[194 142  91 146 128 106 154  98]  k727
[152 179  89 146 158 131 161 140]  k485
[158 176  89 146 155 128 164 135]  k196
[167 168  89 146 149 123 167 126]  k429
[165 169  89 146 150 124 166 129]  k452
[ 70 128 156 116 140 150  91 150]  k115
[ 73 121 158 115 136 147  90 145]  k884
[148 142  98 168 133 141 149 152]  k481
[142 168  98 141 149 133 152 149]  k756
[ 73 121 158 115 135 147  90 145]  k833
[ 96 130 130 118 108 145 117 208]  k518
[152 180  89 146 159 132 162 141]  k695
order: [169 124 129 165 166 150 146  89] | k452
loc: [155] | k196, 5
order: [142 149 152 149 141  98 133 168] | k756

[123  78 129 116 116]  k152
[130  78 216  75 116]  k102
[130  93 195 116 116]  k642
[130 116 130 116 130]  k778
q: [130 116 130 116 130] | k778
order: [ 93 116 116 130 195] | k642
all k778: [130] | 1 3 5
loc: [129] | k152, 3

[ 85 130 167 110 130 144 147 109 154 121 140  91 105 135 156 124 153 124
 108 124 109  87 161 131 147 139 136 170 148 131 146 142 123 150]  k253
[ 96 118  60 149 162  97 117 103 122 129 118  77 133 157 109 110 172 119
 106 157 135 123 126 128 130  88 140 177 114 147  80  90 132 187]  k390
[147 133 177  97 157 118 119 132 118 157  60  80 109 110 130 135 129 126
 128  96  90 117  88 103 122 149 173 123 162 114  77 140 105 187]  k700
[ 98 137 181 110 134 147 164 101 127 116 164  88 111 122 121 111 167 103
 126 100  95 112 162 111 163 133 132 161 153 101 158 156 109 136]  k835
[177 133  96 114 132 110  80 157 117 109 173 140 123 129 103 135  97 122
  90 118 187  88 128 162 126 147 106  60 130 149  77 157 119 118]  k663
[ 94 118  63 147 161  97 119 103 122 129 118  77 132 158 112 111 172 121
 107 158 137 121 125 127 128  87 141 175 114 148  80  90 131 188]  k751
order: [130  88 140 177 114 147  80  90 132 187  96 118  60 149 162  97 117 103
 122 129 118  77 133 157 109 110 172 119 106 157 135 123 126 128] | k390
order: [ 80 118  60 157  88  90 162 173 128 147 106  97 117 130 177  77 133 135
 118 187 123 149 122 140 132 109 129 157  96 126 114 119 110 103] | k663
size: [85] | 1
size: [147 133 177  97 157 118 119 132 118 157  60  80 109 110 130 135 129 126
 128  96  90 117  88 103 122 149 173 123 162 114  77 140 105 187] | 34
order: [187 105 140  77 114 162 123 173 149 122 103  88 117  90  96 128 126 129
 135 130 110 109  80  60 157 118 132 119 118 157  97 177 133 147] | k700

[134 156  79 187 125 111 121  83 125 121 128 129 123 116 155 101 137 126
  88 162 174 133 167 165 170] = k317
[134 156  74 187 125 111 121  83 125 121 128 129 123 116 155 101 137 126
  88 162 174 133 167 170 170] = k604
[116 111 170  83 125  88 174 129 187 121  79 125 123 134 101 126 121 137
 156 155 133 128 165 162 166] = k941
[133  93 174  48 146 120 143 159 132 129 131 120 130 167 123 132  98 150
 145 113  74 132 105 128  86] = k956
order: [125 129 137 101 134 121 111 121  83 187 174 170 170 155 125 156  88 126
 123 116 167 162  74 128 133] | k604
size: [134 156  79 187 125 111 121] | 7
loc: [130] | k956, 13
order: [167  88 174 165 187 116  83 125 162 125 128 155 101 121 129 126 156 123
 134  79 137 170 133 121 111] | k317

[119 182 133  99 121 100 104] : k100
[136 128  94 105 127 156 126] : k718
[ 92 116 139 117 102 137 149] : k334
[ 92 115 139 110 102 137 149] : k855
[134 132  87 103 136 158  93] : k757
[ 92 116 139 110 128 128 123] : k534
loc: [119] | k100, 1
all k534: [116] | 2

[176 181 151  61  78 105 142  63 189 128  96  79  73 162  62 140 194 140
 149 121  51 208 137  85  69 124 171  79]  k162
[201 158 147  89 168  79  61 193 136 203 122 128 106 163 132 151  51 171
 112 104 200 109 134  62 135 168 104  65]  k628
[ 50 179 159 163 190 117 126 147  63 205 180 131 148 107 159 194  51  60
 191 201 158 121 150  88 181 137 106  61]  k366
[ 59 114  82 149  75  76  67 189 162  82 162  54 138  49  77  61 135 124
 157 137 207 184 178 153 180 180 162  73]  k987
[126 148 150 137 159 164 179 181  51 201 158  60 131 191 205 190  61 159
 107 106 180  88 121 194 147  63 117  50]  k352
order: [ 50  51  60  61  63  88 106 107 117 121 126 131 137 147 148 150 158 159
 159 164 179 180 181 190 191 194 201 205] | k352
loc: [49] | k987, 14

[138 155 118 182 131 121] : k111
[138 155 118 102 115 143] : k850
[115 138 155 102 143 117] : k815
[141 153 130 140 127 148] : k11
all k850: [118] | 3
order: [143 115 118 155 102 138] | k850

[114 118 126 129 126 111 173 114 134 115] -> k622
[130 128 144 137 132  55  86 114 146 122] -> k76
[137 123 130 117 138 120 116 125 138 137] -> k430
[116 121 122 126 118 149  78 116 140 124] -> k369
[105 142 116 130 129 148  93 133 125 124] -> k977
[114 118 126 129 126 111 173 115 134 115] -> k388
[132 148 155 133 114 116 145 140 118 108] -> k491
[116 138  86 135 144  85  49 111 145 124] -> k78
[119 149 111 118 139 140 127 136 129 148] -> k244
[133 131 145 116 155 114 140 148 118 108] -> k994
order: [108 114 116 118 132 133 140 145 148 155] | k491
order: [137 138 125 116 120 138 117 130 123 137] | k430

[113 139 139 145 167 142 143] -> k845
[157 141 150 124  69 185 109] -> k664
[121 120 143 150 121 177 121] -> k466
[148 125 150 164 146 203 117] -> k135
[128 125 138 113 109  64 141] -> k606
[116 127 105 146 168 202 115] -> k773
all k845: [143] | 7
all k466: [121] | 1 5 7
order: [105 115 116 127 146 168 202] | k773

[146 150  77 173 130]  k2
[152 137  77 116 134]  k40
[188 148  77  92 178]  k118
[173 146  77 130  88]  k965
[152 120  77 111 150]  k959
[108 150 126  77 144]  k325
[ 99 162  77 149 118]  k498
[126 109  77 144 150]  k981
[199 134  77 116 146]  k298
[141 106  77  77 106]  k824
all k824: [106] | 2 5
order: [ 77 130 146 150 173] | k2
order: [ 88 130  77 146 173] | k965
all k498: [149] | 4
order: [ 77 109 126 144 150] | k981
q: [ 77 106] | k824

[ 88 134 127 133 127 129] : k687
[200 119 128 124 131 139] : k117
[211 122 128 126 133 130] : k310
[200 119 128 124 131 133] : k229
[ 80 145 133 131 125 120] : k735
[ 60 136 129 130 124 125] : k818
[201 122 127 128 130 134] : k923
size: [200 119] | 2
q: [200 119 128 124 131 139] | k117
q: [124 125] | k818
size: [200 119 128 124 131] | 5

[144 147 141 143 159 159 136 161 197 153 141 161 133 145 146 142 143 139
 144 153 171 136 172 145 151 144 148 142 153 146 140 150 155 162 174 148
 149 139 170 150 143 148 137 144 136 135 142 139]  k489
[145 153 142 143 141 144 144 152 150 153 143 141 165 142 138 133 146 141
 148 143 143 145 142 156 147 155 142 141 147 144 148 138 132 135 136 153
 140 137 139 158 140 140 149 157 135 148 139 139]  k737
[143 147 144 154 171 145 137 145 137 148 146 142 140 133 139 145 150 155
 147 143 142 144 145 169 144 145 171 147 143 144 152 137 148 146 144 149
 175 141 139 140 137 141 140 144 168 141 134 186]  k363
[145 161 139 156 146 144 137 148 150 145 147 151 143 137 165 139 154 140
 160 138 152 141 141 148 144 150 139 139 145 139 155 134 146 138 144 142
 142 145 139 144 169 147 155 155 171 148 140 146]  k829
[152 138 136 132 138 144 139 158 136 136 160 138 147 142 139 160 151 134
 140 140 154 155 150 151 153 139 147 142 147 142 141 148 140 137 148 140
 147 139 136 138 172 146 137 141 152 142 137 143]  k772
[142 149 141 142 137 155 147 137 146 143 145 201 151 145 142 151 157 146
 146 144 146 146 141 138 145 137 148 145 136 152 147 145 154 169 143 140
 170 137 139 150 143 197 158 141 145 141 162 145]  k215
[140 153 161 137 142 172 142 151 136 145 140 150 158 139 145 161 147 139
 141 133 140 137 144 137 141 140 144 145 142 138 138 148 140 135 142 132
 139 148 157 143 149 166 155 149 136 140 136 142]  k960
[152 159 137 142 139 150 149 165 143 143 139 138 157 152 138 151 154 144
 136 148 138 134 145 143 153 156 142 140 152 146 151 139 141 134 155 147
 149 163 145 139 141 154 150 140 147 145 137 156]  k602
[141 134 143 147 153 158 138 139 149 149 152 143 149 138 167 134 137 140
 143 155 142 136 134 147 146 160 179 140 166 161 143 156 135 140 146 144
 136 158 139 152 145 140 142 146 147 152 151 137]  k569
[142 148 152 148 140 151 155 141 137 137 139 150 155 139 139 150 144 169
 143 145 155 145 144 147 145 142 145 171 144 147 148 156 146 139 138 144
 146 154 134 141 138 140 139 146 161 140 160 165]  k265
[151 142 151 143 143 137 140 156 137 138 144 159 165 145 148 148 160 138
 148 157 155 136 154 152 148 153 144 136 137 144 158 145 158 141 151 142
 146 155 143 166 141 136 135 135 148 156 142 144]  k326
q: [139 150 144 169 143 145 155 145 144 147 145 142] | k265
order: [137 139 150 155 139 139 150 144 169 143 145 155 145 144 147 145 142 145
 171 144 147 148 156 146 139 138 144 146 154 134 141 138 140 139 146 161
 140 160 165 142 148 152 148 140 151 155 141 137] | k265
size: [151 142 151 143 143 137 140 156 137 138 144 159 165 145 148 148 160 138
 148 157 155 136 154 152 148 153 144 136 137 144 158 145 158 141 151 142
 146 155 143 166 141 136 135 135 148 156 142 144] | 48
order: [140 170 137 139 150 143 197 158 141 145 141 162 145 142 149 141 142 137
 155 147 137 146 143 145 201 151 145 142 151 157 146 146 144 146 146 141
 138 145 137 148 145 136 152 147 145 154 169 143] | k215
q: [140 153 161 137 142 172 142 151 136 145 140 150 158 139 145 161 147 139
 141 133 140 137 144 137 141 140 144 145 142 138 138 148 140 135 142 132
 139 148 157 143 149 166 155 149 136 140 136 142] | k960
q: [144 147 148] | k265
q: [144 136 158 139 152 145 140 142] | k569

[113 134 127 138 113 140 157 142 154 113 138 118 104 114 101 128 159 146
 113 118 118 155 112 135 128 158 125 127 140 121 123 127 133  96 116 127
 114 143 140 126 136 153 130 155  95 127 146] = k774
[150 116 129 121 114 121 135 114 130 136 121 114 142 144 156 136 133 120
 134 133 120 121 132 144 110 104 129 160 140 155 121 123 130 137 131 167
 155 106 118 124 130 148 126 133 121 121 117] = k151
[111 102 122 103 150 129 139 113 208  91 144 125 135 104  44 190 144 167
 106 164 170 188 115 116 130  95 142 142 133 131  66  66 125  91 120 111
 129  92 100 186 187 156 137 133  99  82 122] = k398
[115 133 119 145 119 128 158 132  98 151 116 129 119 154 202  95 154 106
 150 100  77  85 128 165 101 147 117 162 153 158 197 165 137 136 127 195
 152 137 141  78 138 161 120 157 122 150 135] = k643
size: [113 134 127 138 113 140 157 142 154 113 138 118 104 114 101] | 15
loc: [186] | k398, 40
q: [113 134 127 138 113 140 157 142 154 113 138 118 104 114 101 128 159 146
 113 118 118 155 112 135 128 158 125 127 140 121 123 127 133  96 116 127
 114 143 140 126 136 153 130 155  95 127 146] | k774
all k151: [114] | 5 8 12
size: [150 116 129 121 114 121 135 114] | 8
q: [151 116 129] | k643

[131  96  94 113 117 175 109  73] : k594
[152  93 105 130 138 165 109  67] : k421
[152  93 105 130 138 117  63  63] : k894
[186  74  88 168 181 110  76  85] : k533
all k894: [93] | 2
q: [ 74  88 168 181 110  76  85] | k533

[159 116 113 139 159 148 128  98 123 148  83 148]  k856
[105 140  97 118 104 142 125 107 136 108  75 154]  k249
[136 124 140 107 175 122 115 101 143 155  80 116]  k488
[166 123 152 141 159 126 116 136 122 125 138 122]  k465
[115 141 127 110 121 139 126 114 135 147 157 130]  k24
[105 140  97 118 104 142 125 107 136 111 151 129]  k948
[105 140 130 118 104 142 125 107 136 111 151 129]  k354
[ 96 121 101  79 117 134 118 179 134 111  41 126]  k775
[203 121 101  79 117 134 125 136 107 111  41 136]  k167
[132 116 152 165 123 121 128 117 144 125 135 137]  k45
q: [115 141 127 110 121 139 126 114 135 147 157 130] | k24
order: [ 41 134 136 121 125 111 117  79 136 101 203 107] | k167
q: [105 140  97 118 104 142 125 107 136 108  75 154] | k249
order: [104 105 107 111 118 125 129 130 136 140 142 151] | k354

[142 201 145 201 199  39 200 200 187]  k886
[125 130 132 120 139 113  60 132 211]  k440
[130 131 142 125 139  60 120 113 211]  k297
[128 108 125 127 129  59 197 195 197]  k999
[128 129 125 127 129  59 200 200 197]  k132
loc: [195] | k999, 8
q: [145 201] | k886
order: [ 60 113 120 125 130 131 139 142 211] | k297
all k440: [130] | 2

[119 119  71  61 167  76  89 196] : k541
[ 66 122 117 141  69 137 151  65] : k171
[198  58  61 149 139 170  57 116] : k475
[198  60  61 149 139 200 133 181] : k854
[ 96  53 187 176  65  76 118 116] : k985
all k541: [61] | 4
size: [198  58  61 149 139] | 5

[164 138  99 164 131  67 164 101 164  85  85  99 159] -> k979
[ 83 143 108 141 142 147 188 119 144 118 127 107 130] -> k378
[159  94 124 137 139  88 115 152 140 144  78 128 156] -> k51
[159  94 124 137 139  88 115 152 140 144 165 152 156] -> k768
[101 164  85  99  84 131 164 164 159 138 164  99  67] -> k478
[137 145 102 176  63 154  95 113 116 133 121  88 147] -> k211
q: [ 83 143 108 141 142 147 188 119 144 118 127 107 130] | k378
order: [ 63  88  95 102 113 116 121 133 137 145 147 154 176] | k211
q: [159  94 124 137 139  88 115 152 140 144  78 128 156] | k51
all k979: [164] | 1 4 7 9
order: [ 67  85  85  99  99 101 131 138 159 164 164 164 164] | k979
q: [ 78 128] | k51
size: [101 164  85  99  84 131 164 164] | 8

[ 79  80 176 143 119  42 108 160 138 110 162 136 108  83  93 157 147 139
 114 113 147 122 112 117 168 152  87 114] : k52
[152  93 138 151 160 139  80 162 160 110 168  87 114  83 147 114 119 117
 112  42 157 109 113 109 122  79 176 119] : k798
[ 79  80 176 119 119  42 108 160 138 110 162 136 109  83  93 157 151 139
 114 113 147 122 112 117 168 152  87 114] : k240
order: [152  87 114  79  80 176 119 119  42 108 160 138 110 162 136 109  83  93
 157 151 139 114 113 147 122 112 117 168] | k240
q: [ 79  80 176 119 119  42 108 160 138 110 162 136 109  83  93 157 151 139
 114 113 147 122 112 117 168 152  87 114] | k240
size: [ 79  80 176 143 119  42 108 160 138 110 162 136 108  83  93 157 147] | 17
q: [119 119  42] | k240
order: [114  83 108 152 114 117 113  93 162 110  87 136 151 176 157  79 160  80
 139 109 112 147 122 119 119  42 138 168] | k240
all k798: [160] | 5 9

[121 128 145 138 103 128 127 118 122 115 129 113 131  80 141 136]  k319
[125 124 103  93 117 131 127 136 151 134 125  72 130  61  81 121]  k675
[125 124 103  93 117 131 132 136  81 134 125  81 130 121  81 121]  k712
q: [124 103  93 117 131 127 136 151 134] | k675
all k712: [121] | 14 16

[157  83 103 122 109 163]  k360
[117  92 113 209 194 119]  k551
[105  97 197 143 176 112]  k459
[112 183 161  43  76 103]  k431
[110 174 157  46  74 102]  k415
[108 146 145  97 116 147]  k937
[108 146 145  97 108 131]  k734
[143  97 176 125 143 196]  k725
[162 104 107 133 110 196]  k406
q: [ 97 197 143 176] | k459
q: [104 107 133 110 196] | k406
q: [ 83 103 122 109 163] | k360
loc: [163] | k360, 6

[110 145 102 214] -> k703
[185 109 148 125] -> k382
[200 128 141  85] -> k361
[100 110 128 157] -> k224
[ 83 114 172 112] -> k785
[122  86 139 171] -> k766
[145 213 102 110] -> k790
[203  85 167  99] -> k228
[155 135  77 108] -> k674
[176 163 126  99] -> k929
[124  99 181 134] -> k813
[116 121 113 143] -> k324
size: [145 213] | 2
order: [213 102 110 145] | k790

[138 124 126 152 136 118]  k63
[ 81 141  51 120  78 139]  k316
[121 129 129 161 121 121]  k148
[105 152 105 130  87 128]  k800
all k148: [121] | 1 5 6
size: [105 152 105] | 3

[ 96 102 144  88  88  88 107 110 139 148 156]  k522
[ 92 101  92 113 116 145 117  92 140 128 153]  k714
[180 116  53 153 125 133 156 111 144 128 141]  k980
[155  86 125 118 165 158 214 104 131 111 139]  k614
[155  86 125 118 165 146 173 119 135 128 140]  k564
[147 159  99 139 159  82  98  93 133 139 118]  k957
[111 122 101 156 128  70 107 148 156 139 177]  k571
all k957: [159] | 2 5
q: [107 110 139 148 156] | k522
size: [180 116  53 153 125 133 156 111 144] | 9
size: [111 122 101 156 128  70 107] | 7
all k522: [88] | 4 5 6
all k714: [92] | 1 3 8
loc: [145] | k714, 6

[129 185 120 188 186  96 196] = k290
[129 185 186 186 187  96  96] = k493
[129 185 120 188 186  96 112] = k655
order: [185 120 188 186  96 112 129] | k655
q: [129 185 186 186] | k493
all k493: [186] | 3 4

[119 117 158 218  72 164  88 153 115 111] -> k862
[146  46  53  64  47 217  63 137  57 165] -> k955
[217 217 217 180 180 180 165  47 172 180] -> k399
[151 145  61 218 136  77  99 150 122 146] -> k717
[154 123 165 219  51 165  51 165 165  79] -> k166
[130  73 184 106 139 180 153 123 141 154] -> k376
size: [217 217 217 180 180 180 165  47 172 180] | 10
all k399: [217] | 1 2 3
all k166: [165] | 3 6 8 9
q: [ 46  53  64  47 217] | k955
all k862: [115] | 9
loc: [122] | k717, 9

[116 120 160 136]  k175
[ 67  96 143 137]  k595
[106  51  86 100]  k436
[ 77 113 186 126]  k523
[124 149 110 191]  k128
[151 138  96 101]  k470
[ 66 117 170 140]  k936
[126 133  68 103]  k752
[ 97 176 134 146]  k795
[ 60 146 113 153]  k387
[143 138  96  67]  k176
size: [126] | 1
loc: [120] | k175, 2
loc: [97] | k795, 1
order: [ 67  96 138 143] | k176

[186 182  99 187]  k101
[165 146 165 165]  k349
[107 115 100  98]  k83
[142 149 144 171]  k343
[153 137 141 123]  k688
[185 180  96 164]  k629
[135 121  86 123]  k613
all k83: [100] | 3
all k349: [165] | 1 3 4

[ 88 141 149 170  88 162  96 125  97 101 154 126 115] : k241
[155 129  79 217  66 101  79 118 100 141 103  88 137] : k267
[ 79 155  66 103 101 100  88 129 137 216 141 118  79] : k42
order: [137  88 103 141 100 118  79 101  66 217  79 129 155] | k267
size: [ 88 141 149 170  88 162  96 125] | 8
size: [ 79 155  66 103 101 100  88 129 137] | 9
q: [101  79 118 100] | k267
loc: [149] | k241, 3
q: [ 88 162] | k241

